Each named turn below is shown by a few rows before and after it. Which turns, in which order, take the first row of each later pair to the second? The first pair is answered.
K380:
[  2  -8  -5   9  -7  -3  -2 -12   0   1   1   6   5  12] |-> [16  2  0 -3  3 -3  5  2 -3 -4  0 15 -1  0]
[ 3  7  0  4  0  4 -5  0  5 -6 -4  4 -1 -3] |-> [-3 -3 -1 -3  8  4  5  5 -2 -1 -2 -4  3 -4]
[ -6   1  -5   3  -6  19 -11  -3   5   1  -9   1   4   5] |-> [ 4  7  0 -8  5 18 -4 11  0 -2 -9  6  0 -5]
K882:
[  7  -5  -7   9  -3   5  -8 -12  -4   1 -13  20   5   3] |-> [  2  12   3   5   2  15  -7   8   6  -6 -16   7  -3 -14]
[-16  -1 -10 -12   2  -4  -2   1  -7   9   7 -20   0   3] |-> [  6  -8 -16  -9   8  -6   5  -7 -16  10   7   3   7   3]
[ 4 -3 -1 -8 -5 -5  8 -3  0  3 -5  6 -2  3] |-> [ 2  2  2 -9 -3 -2  8  3  3  1 -6  2 -5 -3]
[ -1   2   4   9   4  11   2   7   4  -2  -3  -8   3 -14] |-> [-11  -8  -1  11  -5   3  -3  -3   2   2   0 -10   6   3]
K715:
[ -6  -1   8 -14  -3  -5   0   9  -8   1   0  -4   3  13] |-> [ -9   2   8 -12  -6  -4  -2   8  -5   0  -1  -6   2  15]
[ 5 -5 -4  2  3 -2  3 -5 -5  1  2  6  6  0] |-> [ 6  7  0  1 -5 -4 -4 -2  2 -4  1  7  0  0]
[ -2   9  -2  -6 -11  -6 -11  11   4  -6  15  -6  -4   0] |-> [-10 -11 -10   0  -4  -2  -3   5  -3   4  16 -13   8   1]
[ 19  33  13  -7  -4   3  -9  10  13 -13  -2  17 -15 -12] |-> [-23  -7  -3  25  -7  22  -6 -13  14   6  -4 -20  12  -4]

Each pair is 2 to 3 turns apart.
[ 22 -11  -4   8   7   3  -3  -6  -5   3 -12  18  -1  -1] |-> [-16 -17   0   5  -3   0 -10  -1   1   7  -8 -19  -3  12]  K380 K882 K882
[  7   0 -15  25  -3  11  -7  -9   3  -3  -4   8  15  -6] |-> [ -9  -2 -11  23   1  17  -4   1   5  -1  -5 -12  14 -12]  K882 K380 K380
[-7 -9  7 -9  2 -9 -3  0 -9  7  4 -2 -3 12] |-> [  4   1   4   2  -8  -6 -11  -9   0   2   1  10  -4  10]  K882 K715 K882
[-13 -19  -3  -6   3 -11   7  -3  -3   4   6  -4  -5  24] |-> [-11 -15  -7  12  -6  -1  -1 -17   6   2   2  -1   0  22]  K380 K715
[14 -2  3  8 -4 -7 -4 -3 -2 -7  0 16 -2 -8] |-> [  4   3   5  16  -7   2  -7   1   7  -8  -3   3  -3 -14]  K882 K715 K380
[ 5  6  2 -3  5 -1  2  5 -1 -3  1  6 -3 -5] |-> [ 8  5 -1  0  6  0  2  2 -1 -2  2  8  0 -5]  K715 K882 K380
[ 14  13   5   3  -3   0  -7  -5   8 -11   1  11   0  -1] |-> [16  4  0 10  3  8 -1 -8  5 -7  0 12  8 -7]  K380 K380 K882
[-16  -6   2   4   4   1  -1   1   3  -2   3  -7   8   2] |-> [ 4 -6  2  1 12  0  5  1 -4 -3  3 10 10 -3]  K882 K380 K380
[  2  -4   0 -10   0 -12   3   5  -4   4   3  -1  -3   7] |-> [ -6 -12  -3  -3   2  -4   6   1  -4   7   3  -7   3   5]  K882 K715 K715
[ 15   2 -13  -7   1 -11   4   4  11  -7  -4  13  -2   9] |-> [  7  -4 -10 -13  13  -4  14  16   7  -4  -5  -2  -1   0]  K380 K882
[  8   9   4 -16   5 -12   3  13  -7  -6   2  -4  -1  -1] |-> [ 10   4   2 -15   8 -13   5  11 -11  -3   2  -2   3   1]  K380 K715 K882
[  0   6   4 -11  -2 -12   2   0  -6   0   3   0  -5   8] |-> [ -3  -5   1  -7   2  -9   6  -4 -10   5   3  -4   1   9]  K715 K715
[ 11  14  -4   2  -1   2  -9  -5 -13  -5  -4   7   2   3] |-> [ -1   7   0  -7   9   6   1   7 -19   0  -2 -10   2  -2]  K380 K882
[  0   7   8 -12   6   2   2   2   6  -5   4   2  -3  -6] |-> [ -7  -9   0  -1   5   7   2 -11   4   2   3  -2   7   0]  K380 K380 K715
[ -5  -1  -1  -7 -10   0   2   8  -6   1   8 -12  11   3] |-> [ -1  -7  -5   0 -11   3   2   0  -8   3   7  -6  15   2]  K380 K715
[  2 -14  -3  -7   7  -5  11   3  -7   8   5   5   4  -2] |-> [-13  -5  -2  10 -12  -1  -5  -6   9   4   2  -6   2   4]  K882 K380
[-29  -4  -1  -1 -11  -8  -8  -4   1   4   7 -18  -8  20] |-> [ -8 -13 -12  22  -8   4  -4 -24  -1   7   2   5   8  14]  K882 K715 K715
[ -3  -1  -1  10   8  20   2   2   6   0  -8  -9   5 -22] |-> [ -9 -11  -1  -4  15  11   9   8  -4   5  -3 -14   4 -15]  K882 K380 K380
[  5   7   4 -13   4  -6   2  10  -3  -2   0   3 -11  -3] |-> [ -6   4   0  -1 -12  -8  -9  -6   4   0   0  -1  -7  12]  K882 K882 K715
[ -2  10   4  -3  -1 -10  -6   2  -2  -6   1  -6   2 -10] |-> [ -4  -3  -2   6   4  -4  -1  -6  -7  -1   0  -6  13 -11]  K715 K380 K715
[ -1  12   7 -11 -21  -5 -13   1  15  -8   9 -10  -4  15] |-> [ -4  -2   7 -13   5  15   9  17   6  -1   5 -25   6 -11]  K715 K882 K882
[  3  -1   4 -11   0  -6   5   4   0   4  -5  17  -3   2] |-> [-3 -1  4 -9 -7 -9  0  1  2  3 -3 15 -5  8]  K380 K715
[ 0  5  6  6 -7 -5 -4 -7  9 -4 -9  3 -5  8] |-> [  0  -7   0  12  -3   0   1 -12   3   0 -10   4   4   6]  K882 K715
[ -9  -6  -1  -5   3   7   1   6  -2   7  -2 -19  11   7] |-> [ -3 -10  -2 -12   4  -1   4   4  -9   8   0 -10  10  12]  K882 K715 K380
[ -2  -1  -2   7   8  17   7   8   2  -1  -4 -10   5 -20] |-> [  1 -12  -1 -16  11  -6  12   9 -15   4   4  -2   2  -1]  K715 K882 K715
[ -8   1   1   2  -6 -12  -5   1  -5   3   7  -4 -18  12] |-> [  7   3   1  -3   4 -11   3   6 -12   2   6   7 -16   3]  K715 K715 K882
[-8 -7  3 -6  7  3  3  5 -8  5 -3 -9  1 -4] |-> [ -3  -1  -2  10  -7   3  -8 -12   1   2  -5   2   2   4]  K882 K882 K380
[  2   2   2   2   7   5  -2   2  -3   3   2 -11   4  -9] |-> [-1 -5  0  3 -1 -5 -7 -8 -6  6  5 -6  4  6]  K882 K715 K380
[-19  -9   7 -15   0  -3  12   5  -2   4  10 -13  -3  11] |-> [  8  -9   4 -17  10  -5  19   2 -10   3  10  14   1   4]  K380 K882 K380
[ -4  10   7  10 -11   6  -8  -2   8  -6  -7   2  -6  -1] |-> [ 8  8  4 11 -7  6 -4 -5  4 -5 -8 13 -4 -4]  K882 K882
[ 8  7  2  3 12  3 10  1 -3  2  7  9  3 -6] |-> [  3   7   2  -2   2 -10   5  -4  -5   2  10  12  -1   9]  K882 K882 K715
[  1 -12  -4   1  12   5   6   2  -9  12  -4  -8   6  -4] |-> [ 16   3  -1  -2  12   4   4   8  -4   5  -6   3  -3 -11]  K380 K380
[  4 -14   5   1  13   1  14   2  -3  10  10  11  16   1] |-> [-10 -11  12  -8  11  -4  12  11  -1  10  11  -5   9   5]  K715 K380
[  3  18  11   4  -4   1  -2  -9   7   1   2  -7 -18  -1] |-> [ 13   6   5  -2   0  -8   3 -18  -7   5   6   7 -12   8]  K882 K715 K715
[-10  12  23  -6 -10   5  -9   1  11  -1  -1 -19  -4  -5] |-> [ 19  12  18 -12  -9  -8  -7 -10  -1  -2   2  18  -3   3]  K380 K882 K380
